Each run below is a few steps of one of 7 hidden systems, one row a step.
run 1, Mozol, 8 rows:
7	17	26	25	-21	-20	-12	2	14	14	13	-28	5	4	-3	-18	2	-18
9	13	13	13	-15	-9	27	18	11	-2	8	-18	-20	-3	32	18	-7	-23
-23	40	-9	-14	2	-9	-3	8	-2	-14	-6	-10	-34	5	25	1	-16	-2
-6	41	-2	1	-11	-25	-20	1	-7	-11	16	-22	-6	14	-21	-3	13	6
23	14	-3	5	-16	-14	27	15	-1	-18	24	-11	2	12	-6	28	21	2
1	16	-18	-30	10	0	23	9	-5	-35	1	11	-16	6	14	25	0	12
-9	15	-18	-30	12	-14	-22	-12	-14	-25	2	6	0	1	-27	1	16	19
24	-17	-18	-2	-5	-14	8	0	-9	-5	13	2	20	3	-40	14	28	9
run 2, kaz, 8 rows:
19	3	-9	-10	-31	5	13	-6	13	25	-20	3	14	-21	-18	23	-14	-4
-8	9	-19	-26	22	-13	13	18	20	11	-10	-7	-4	12	2	-10	-41	1
17	2	-13	-13	16	-24	-24	-14	7	-24	-7	18	-17	13	6	-30	19	-5
35	-12	6	-9	-29	0	-1	-21	11	3	-17	16	14	-23	-6	11	12	-11
-8	-2	-8	-23	4	-3	19	15	16	24	-18	-11	0	-23	4	15	-40	-9
-11	15	-20	-13	23	-22	-22	-1	6	-3	-12	3	-29	12	13	-32	-12	-7
32	4	8	1	-23	-4	-19	-31	16	-8	-15	22	7	5	0	-19	18	-8
16	-8	18	-19	-15	2	28	5	24	10	-11	-4	16	-23	9	20	-23	-15
run 3, fika (8 x 18):
13	-3	-14	-10	-18	21	-9	-26	3	10	-26	32	17	-1	-20	-2	3	14
9	-17	15	-20	-1	-8	-5	-5	25	26	-14	-7	28	-23	-20	-10	-23	-8
3	-46	-12	9	27	-8	-4	6	2	22	-12	5	-11	-15	10	-19	-6	-20
0	-2	-13	14	-9	21	-13	-21	-2	13	-31	28	-19	0	19	-16	-2	-6
-3	21	23	-2	-18	1	-12	-11	26	22	-17	-7	8	-5	7	-23	-31	-10
-4	-14	17	14	20	-19	-3	15	17	10	8	-21	-11	2	24	-27	-16	-24
-4	1	-2	23	6	7	-6	-3	-9	-16	-4	12	-36	11	43	-13	11	-10
-12	50	15	0	-27	6	-8	-9	6	-11	-7	-5	-13	6	18	3	-8	1
run 4, moset, 8 rows:
-23	15	-13	-23	-2	-9	-29	-9	-20	1	-17	-8	-18	-35	-13	11	1	-2
16	5	-23	6	-14	-14	14	12	16	39	-4	-11	12	5	-32	4	-18	-4
33	0	-3	4	2	-4	25	4	28	-10	0	17	-2	32	27	-14	-3	-7
-6	12	16	-31	5	-9	-23	-15	-4	-40	-6	5	-13	-15	19	0	13	-3
-8	-1	-12	-16	-4	-22	-10	7	-12	18	-2	-23	1	-37	-30	22	-1	-9
25	-9	-38	13	-1	-6	27	16	14	30	-8	8	-4	19	-4	1	-15	-8
15	17	2	-16	1	2	-2	-17	21	-26	-12	27	-6	26	20	-20	-4	5
-3	7	28	-31	-2	-22	-22	-10	0	-22	5	-15	10	-29	-12	3	11	-6
run 5, luner, 8 rows:
12	2	-17	-11	3	12	25	2	-6	-28	12	19	12	27	-13	17	16	27
2	-1	3	-30	-4	-3	-9	-14	-9	-16	4	2	28	-14	-38	15	17	18
10	-30	-11	-2	4	-16	9	12	-6	19	9	-16	18	-24	-32	18	6	-6
4	-30	-36	1	18	15	24	10	-10	14	-5	20	3	9	-10	12	-3	11
-14	-14	-12	-24	15	19	-15	-17	-3	3	-18	23	18	0	-23	-12	-9	23
-11	-34	16	-12	18	-8	-18	-5	5	21	-9	-11	18	-30	-15	-18	-12	-10
-7	-42	-7	16	21	9	8	11	-4	23	-9	2	-15	-15	23	-5	-13	-17
-24	-2	-9	9	7	31	-10	-12	-9	12	-24	22	-16	7	18	-17	-16	8
run 6, kaz (8 x 18):
-21	16	-12	12	3	-9	-41	-10	-13	16	-5	-8	-13	6	-17	-29	1	4
22	-14	17	24	-12	11	4	-12	21	11	2	14	26	28	-5	-26	0	5
-1	-25	23	-14	17	15	32	14	4	-19	8	2	5	-11	29	20	-7	-2
-29	6	-5	-5	6	-13	-22	3	-29	-10	-1	-17	-29	-31	8	14	9	-11
-1	20	-8	32	-28	1	-22	-13	-3	30	-7	-6	-1	9	-20	-15	3	0
10	-1	16	9	-2	22	30	6	25	3	7	7	24	36	7	-10	-20	13
-9	-10	17	-21	24	-8	12	10	-8	-43	19	-5	-7	-5	22	12	10	-1
-3	7	-9	12	-19	-16	-22	-5	-28	-1	2	-14	-19	-29	-11	19	29	-12
run 7, Mozol (8 x 18):
5	-31	-3	32	8	-12	1	15	-4	31	14	-19	8	-2	-18	-11	7	-12
15	-11	-4	26	-5	22	22	-1	10	5	-9	23	-14	19	35	-6	-4	-8
-23	22	28	-20	-9	18	-18	-18	9	-3	-18	3	2	-8	10	-12	-24	7
-17	-9	23	9	4	-22	-20	11	-5	16	16	-37	8	-22	-16	-7	-1	-11
10	-9	-16	40	-5	-1	17	18	-9	10	8	-4	-28	8	24	7	11	-19
-12	39	-2	-2	-17	23	7	-10	5	-10	-14	15	-11	20	21	1	-17	13
-20	20	33	-17	0	-11	-16	0	0	-11	17	-28	21	-3	-20	-5	-7	10
5	-21	0	18	7	-20	9	19	-18	-11	27	-22	-12	-10	3	16	27	-14
run 8, tulur (8 x 18):
10	-15	-19	41	-11	6	8	8	-25	9	16	-1	-5	9	-13	11	30	2
9	1	-7	-2	-17	37	31	-4	2	-2	-13	25	8	12	10	22	-7	16
-30	-2	20	-20	14	20	-3	-3	-3	-6	5	-4	31	4	-21	-4	-16	28
-6	-34	6	33	9	2	-13	3	-22	10	20	-10	9	-1	-21	-10	26	3
15	-19	-6	25	-19	30	22	-4	-4	15	-12	19	-4	-4	17	15	3	-5
-23	6	19	-15	0	30	7	-6	12	9	-14	7	20	2	3	-6	-36	17
-21	-14	30	19	17	1	-22	1	-6	2	21	-19	14	9	-11	-30	7	5
13	-26	12	39	-13	11	9	0	-9	3	5	2	-9	-8	22	7	21	-18
run 9, tulur:
0	6	16	12	-9	-17	3	14	-14	-16	33	-30	6	-2	-17	20	23	2
3	8	-23	13	-16	7	32	18	-19	-3	11	-5	-15	1	5	43	12	0
-19	31	-16	-14	-11	23	13	-1	-13	-11	-2	7	2	15	-13	24	-7	28
-3	3	2	-4	2	2	-1	0	-12	-14	24	-3	30	20	-40	1	18	29
14	-36	-13	12	4	9	25	10	-19	-4	14	8	15	1	-18	22	24	11
-15	-16	-20	-6	1	36	15	-4	-18	9	-18	21	4	-10	-7	24	-11	18
-16	-5	-1	2	2	23	-16	-14	-3	18	-9	10	26	10	-31	-18	-9	25
13	-41	11	25	11	11	3	-2	5	10	10	9	25	15	-12	-22	11	5
run 10, luner, 8 rows:
0	-12	-20	-24	19	-28	-1	15	7	21	-6	-15	1	-19	-23	2	-20	-10
17	-27	-38	-7	25	-13	5	5	6	10	-17	20	-17	4	4	-13	-5	-11
4	-1	-15	-27	0	11	-8	-20	14	8	-38	30	-2	-11	3	-10	-20	-1
-17	3	6	-21	10	-15	-18	1	14	25	-19	-15	-4	-25	1	-16	-35	-14
-1	-13	-18	10	22	-21	-7	9	9	14	-11	-2	-33	-1	27	-25	-13	-25
7	11	-8	2	-6	10	-4	-16	14	0	-29	26	-24	9	33	-19	-11	-13
-12	35	21	-13	-16	-6	-14	-9	19	6	-14	-12	-10	-8	15	-12	-28	-11
-1	17	5	10	5	-32	-5	15	10	-2	9	-27	-28	3	24	-13	-6	-26
run 11, tum:
-5	29	-28	24	-22	6	9	9	-6	25	-1	-5	-9	22	-16	8	-8	9
0	32	11	-9	-3	-1	-3	-6	17	-13	9	0	20	39	-15	-19	-8	22
7	0	20	-30	6	-10	8	2	-2	-41	19	-5	16	-5	-6	18	18	10
-3	-9	-31	-9	-4	5	19	8	-26	-6	1	5	-7	-20	-12	43	17	6
-6	2	-39	8	-4	13	-5	-4	-8	25	-14	17	3	16	-32	-5	-5	18
16	-9	9	-9	8	-3	-10	-16	21	-3	2	14	32	27	-23	-31	0	15
18	-32	17	-28	17	-2	15	-2	6	-27	2	12	16	-13	9	8	10	-2
-12	-29	-23	-8	13	12	4	2	-22	8	-19	13	-20	-32	9	21	1	-6
run 12, tum, 8 rows:
21	-8	-39	18	-7	6	5	-6	5	26	-17	25	-3	23	-11	-13	-1	1
6	0	13	-21	8	6	-10	-19	26	-5	-18	22	16	15	4	-33	-19	7
2	-28	22	-28	22	-17	-7	0	4	-17	2	-6	6	-32	8	-1	3	-16
9	-26	-26	16	2	-8	6	9	-14	17	-9	1	-29	-26	14	15	10	-23
-3	11	-20	21	-13	9	-11	-10	8	32	-27	12	-16	10	8	-23	-19	-8
0	7	34	-8	4	-13	-18	-8	29	3	-2	-12	11	7	6	-36	-20	-8
12	-8	21	-8	7	-24	10	12	4	-25	16	-16	-10	-17	28	10	10	-23
-9	15	-23	10	-14	3	7	7	-21	4	-11	-2	-38	-17	22	27	3	-14
run 13, fika (8 x 18):
-14	-25	0	-8	-1	19	18	8	-7	24	-6	-6	20	-30	-19	27	-16	4
-18	-32	-17	15	16	17	-7	2	-15	29	-5	6	10	0	-24	-11	-6	13
5	-24	13	22	-13	24	-13	-22	0	16	-8	18	24	2	-12	-19	8	7
-5	-25	36	1	-7	24	6	-5	11	19	-11	-2	21	-25	11	-1	-18	-10
-34	-23	7	14	16	16	-6	9	-11	26	-8	-10	-10	-21	18	-9	-23	-11
-19	0	6	41	-8	18	-22	-8	-11	20	-5	0	-12	12	9	-24	0	-2
-3	9	40	27	-22	20	5	-4	14	6	4	-7	13	12	16	-13	-9	-2
-27	-6	37	7	13	13	11	15	2	-9	14	-21	-3	-5	32	-2	-17	-4
run 14, moset:
17	-34	-34	13	9	11	28	10	-6	19	-5	18	1	4	-6	13	1	2
-2	-5	-8	-14	14	19	-6	-19	7	-13	-16	35	5	23	6	-24	-8	17
0	-10	34	-17	4	-11	-27	-17	4	-12	7	-7	28	-11	-27	-19	12	4
11	-45	5	17	7	-9	6	7	-7	18	6	-12	3	-26	-4	5	13	-22
-11	-19	-19	14	12	21	-3	-5	-4	19	-25	21	-24	1	23	-15	-14	-7
-14	21	16	-3	-5	5	-34	-20	12	9	-12	1	8	10	-8	-36	-16	6
12	-7	35	20	-14	-19	-4	4	13	10	18	-29	15	-8	-5	-11	4	-19
-3	-13	-1	24	1	4	13	14	-8	2	-2	-3	-33	-14	42	11	-1	-25

Name the system that made each run.
run 15, 2 rows:
19	-41	8	9	17	0	28	16	0	-12	19	2	8	4	10	7	16	-6
-8	-8	-11	-14	4	21	-6	-16	-13	-14	-25	31	-22	-12	26	5	4	2
 => Mozol
run 16:
-26	-24	12	-26	26	-6	-2	9	-13	-3	4	-18	3	-37	-5	13	-9	-4
-12	-13	-20	27	9	-13	-30	-1	-14	28	-8	-8	-24	-9	-7	-23	7	-15
 => kaz
run 17:
11	2	38	-8	-8	15	16	-6	17	-24	14	4	33	18	1	-1	0	14
-24	-20	23	-21	20	-1	1	7	-16	-19	11	-19	1	-35	10	21	1	-3
 => fika
run 18, 2 rows:
16	9	26	25	-23	-4	12	5	25	12	2	-12	-4	5	29	-8	-12	-24
-20	20	15	2	1	-4	-3	7	-3	-15	0	-13	-31	-7	44	2	-10	-16
 => moset
run 19:
-17	2	-12	-11	23	5	18	19	17	16	-9	-3	-4	17	12	-10	-44	5
-12	-1	-2	-17	30	-10	-28	-11	-4	-24	-6	12	-19	5	16	-31	3	-2
 => luner
run 20:
-22	9	-31	-19	28	1	-7	2	-5	-8	-11	14	-18	21	2	-17	-15	15
11	-2	10	-9	-5	-17	-39	-26	-6	-13	1	3	9	-10	-26	-17	30	1
 => tum
run 21 (2 x 18):
9	-21	8	32	0	-15	-13	1	10	32	7	-15	12	7	-17	-30	3	-14
21	-9	15	25	-15	11	22	2	18	9	-6	5	-8	4	36	-1	-7	-21
 => Mozol
run 22 (2 x 18):
3	-40	13	9	16	8	12	5	6	5	-6	4	-10	-19	33	-4	-11	-23
-20	-16	5	24	5	13	-14	-3	-9	17	-15	2	-28	-16	32	-14	-10	-17
 => tum
run 23:
-25	-2	-18	-3	19	-23	-17	15	-21	11	3	-25	-24	-24	-6	4	-4	-14
5	9	-23	31	-12	7	-22	-15	-3	20	-11	14	-10	24	-9	-27	9	2
 => kaz
run 24, 2 rows:
16	-40	7	-10	17	6	21	5	18	10	-14	14	4	-13	22	-4	-19	-15
-26	-7	-13	-11	18	11	-24	-12	-11	10	-29	15	-24	-19	15	-14	-15	-4
 => fika
run 25:
16	-9	3	31	-12	17	14	-2	22	28	-11	10	5	21	17	-21	-16	-8
-13	12	38	1	5	6	-14	-11	11	-21	1	-2	-8	7	36	-25	-9	-5
 => moset
run 26 (2 x 18):
-18	16	-24	-23	-8	5	7	5	-18	2	-4	-6	2	-17	-28	34	-4	15
-3	7	-25	-2	16	-22	-10	8	3	16	7	-8	11	23	-39	-22	-7	13
 => kaz
run 27 (2 x 18):
14	-21	-29	-22	22	-12	25	15	-4	-12	10	8	8	4	-17	20	10	9
4	-10	-41	-9	7	10	-6	-15	-16	-5	-18	35	-9	6	-13	1	15	15
 => tum
run 28 (2 x 18):
0	33	-22	-1	-2	-4	-10	-7	-8	-19	6	10	-5	35	-17	-7	15	24
26	12	20	-18	-15	-18	4	-7	13	-24	16	-6	28	4	-23	9	18	5
 => fika
run 29 (2 x 18):
10	17	29	0	-13	8	32	9	27	-3	14	-10	24	23	6	2	-20	4
-28	7	9	-19	26	3	12	15	-15	-36	17	-10	-11	3	19	14	-1	11
 => tum
run 30 (2 x 18):
18	-23	-8	23	14	9	24	11	8	-3	14	15	8	41	5	-14	4	9
4	-3	27	-17	-6	21	-5	-26	3	-30	-11	24	4	-6	22	0	7	6
 => Mozol
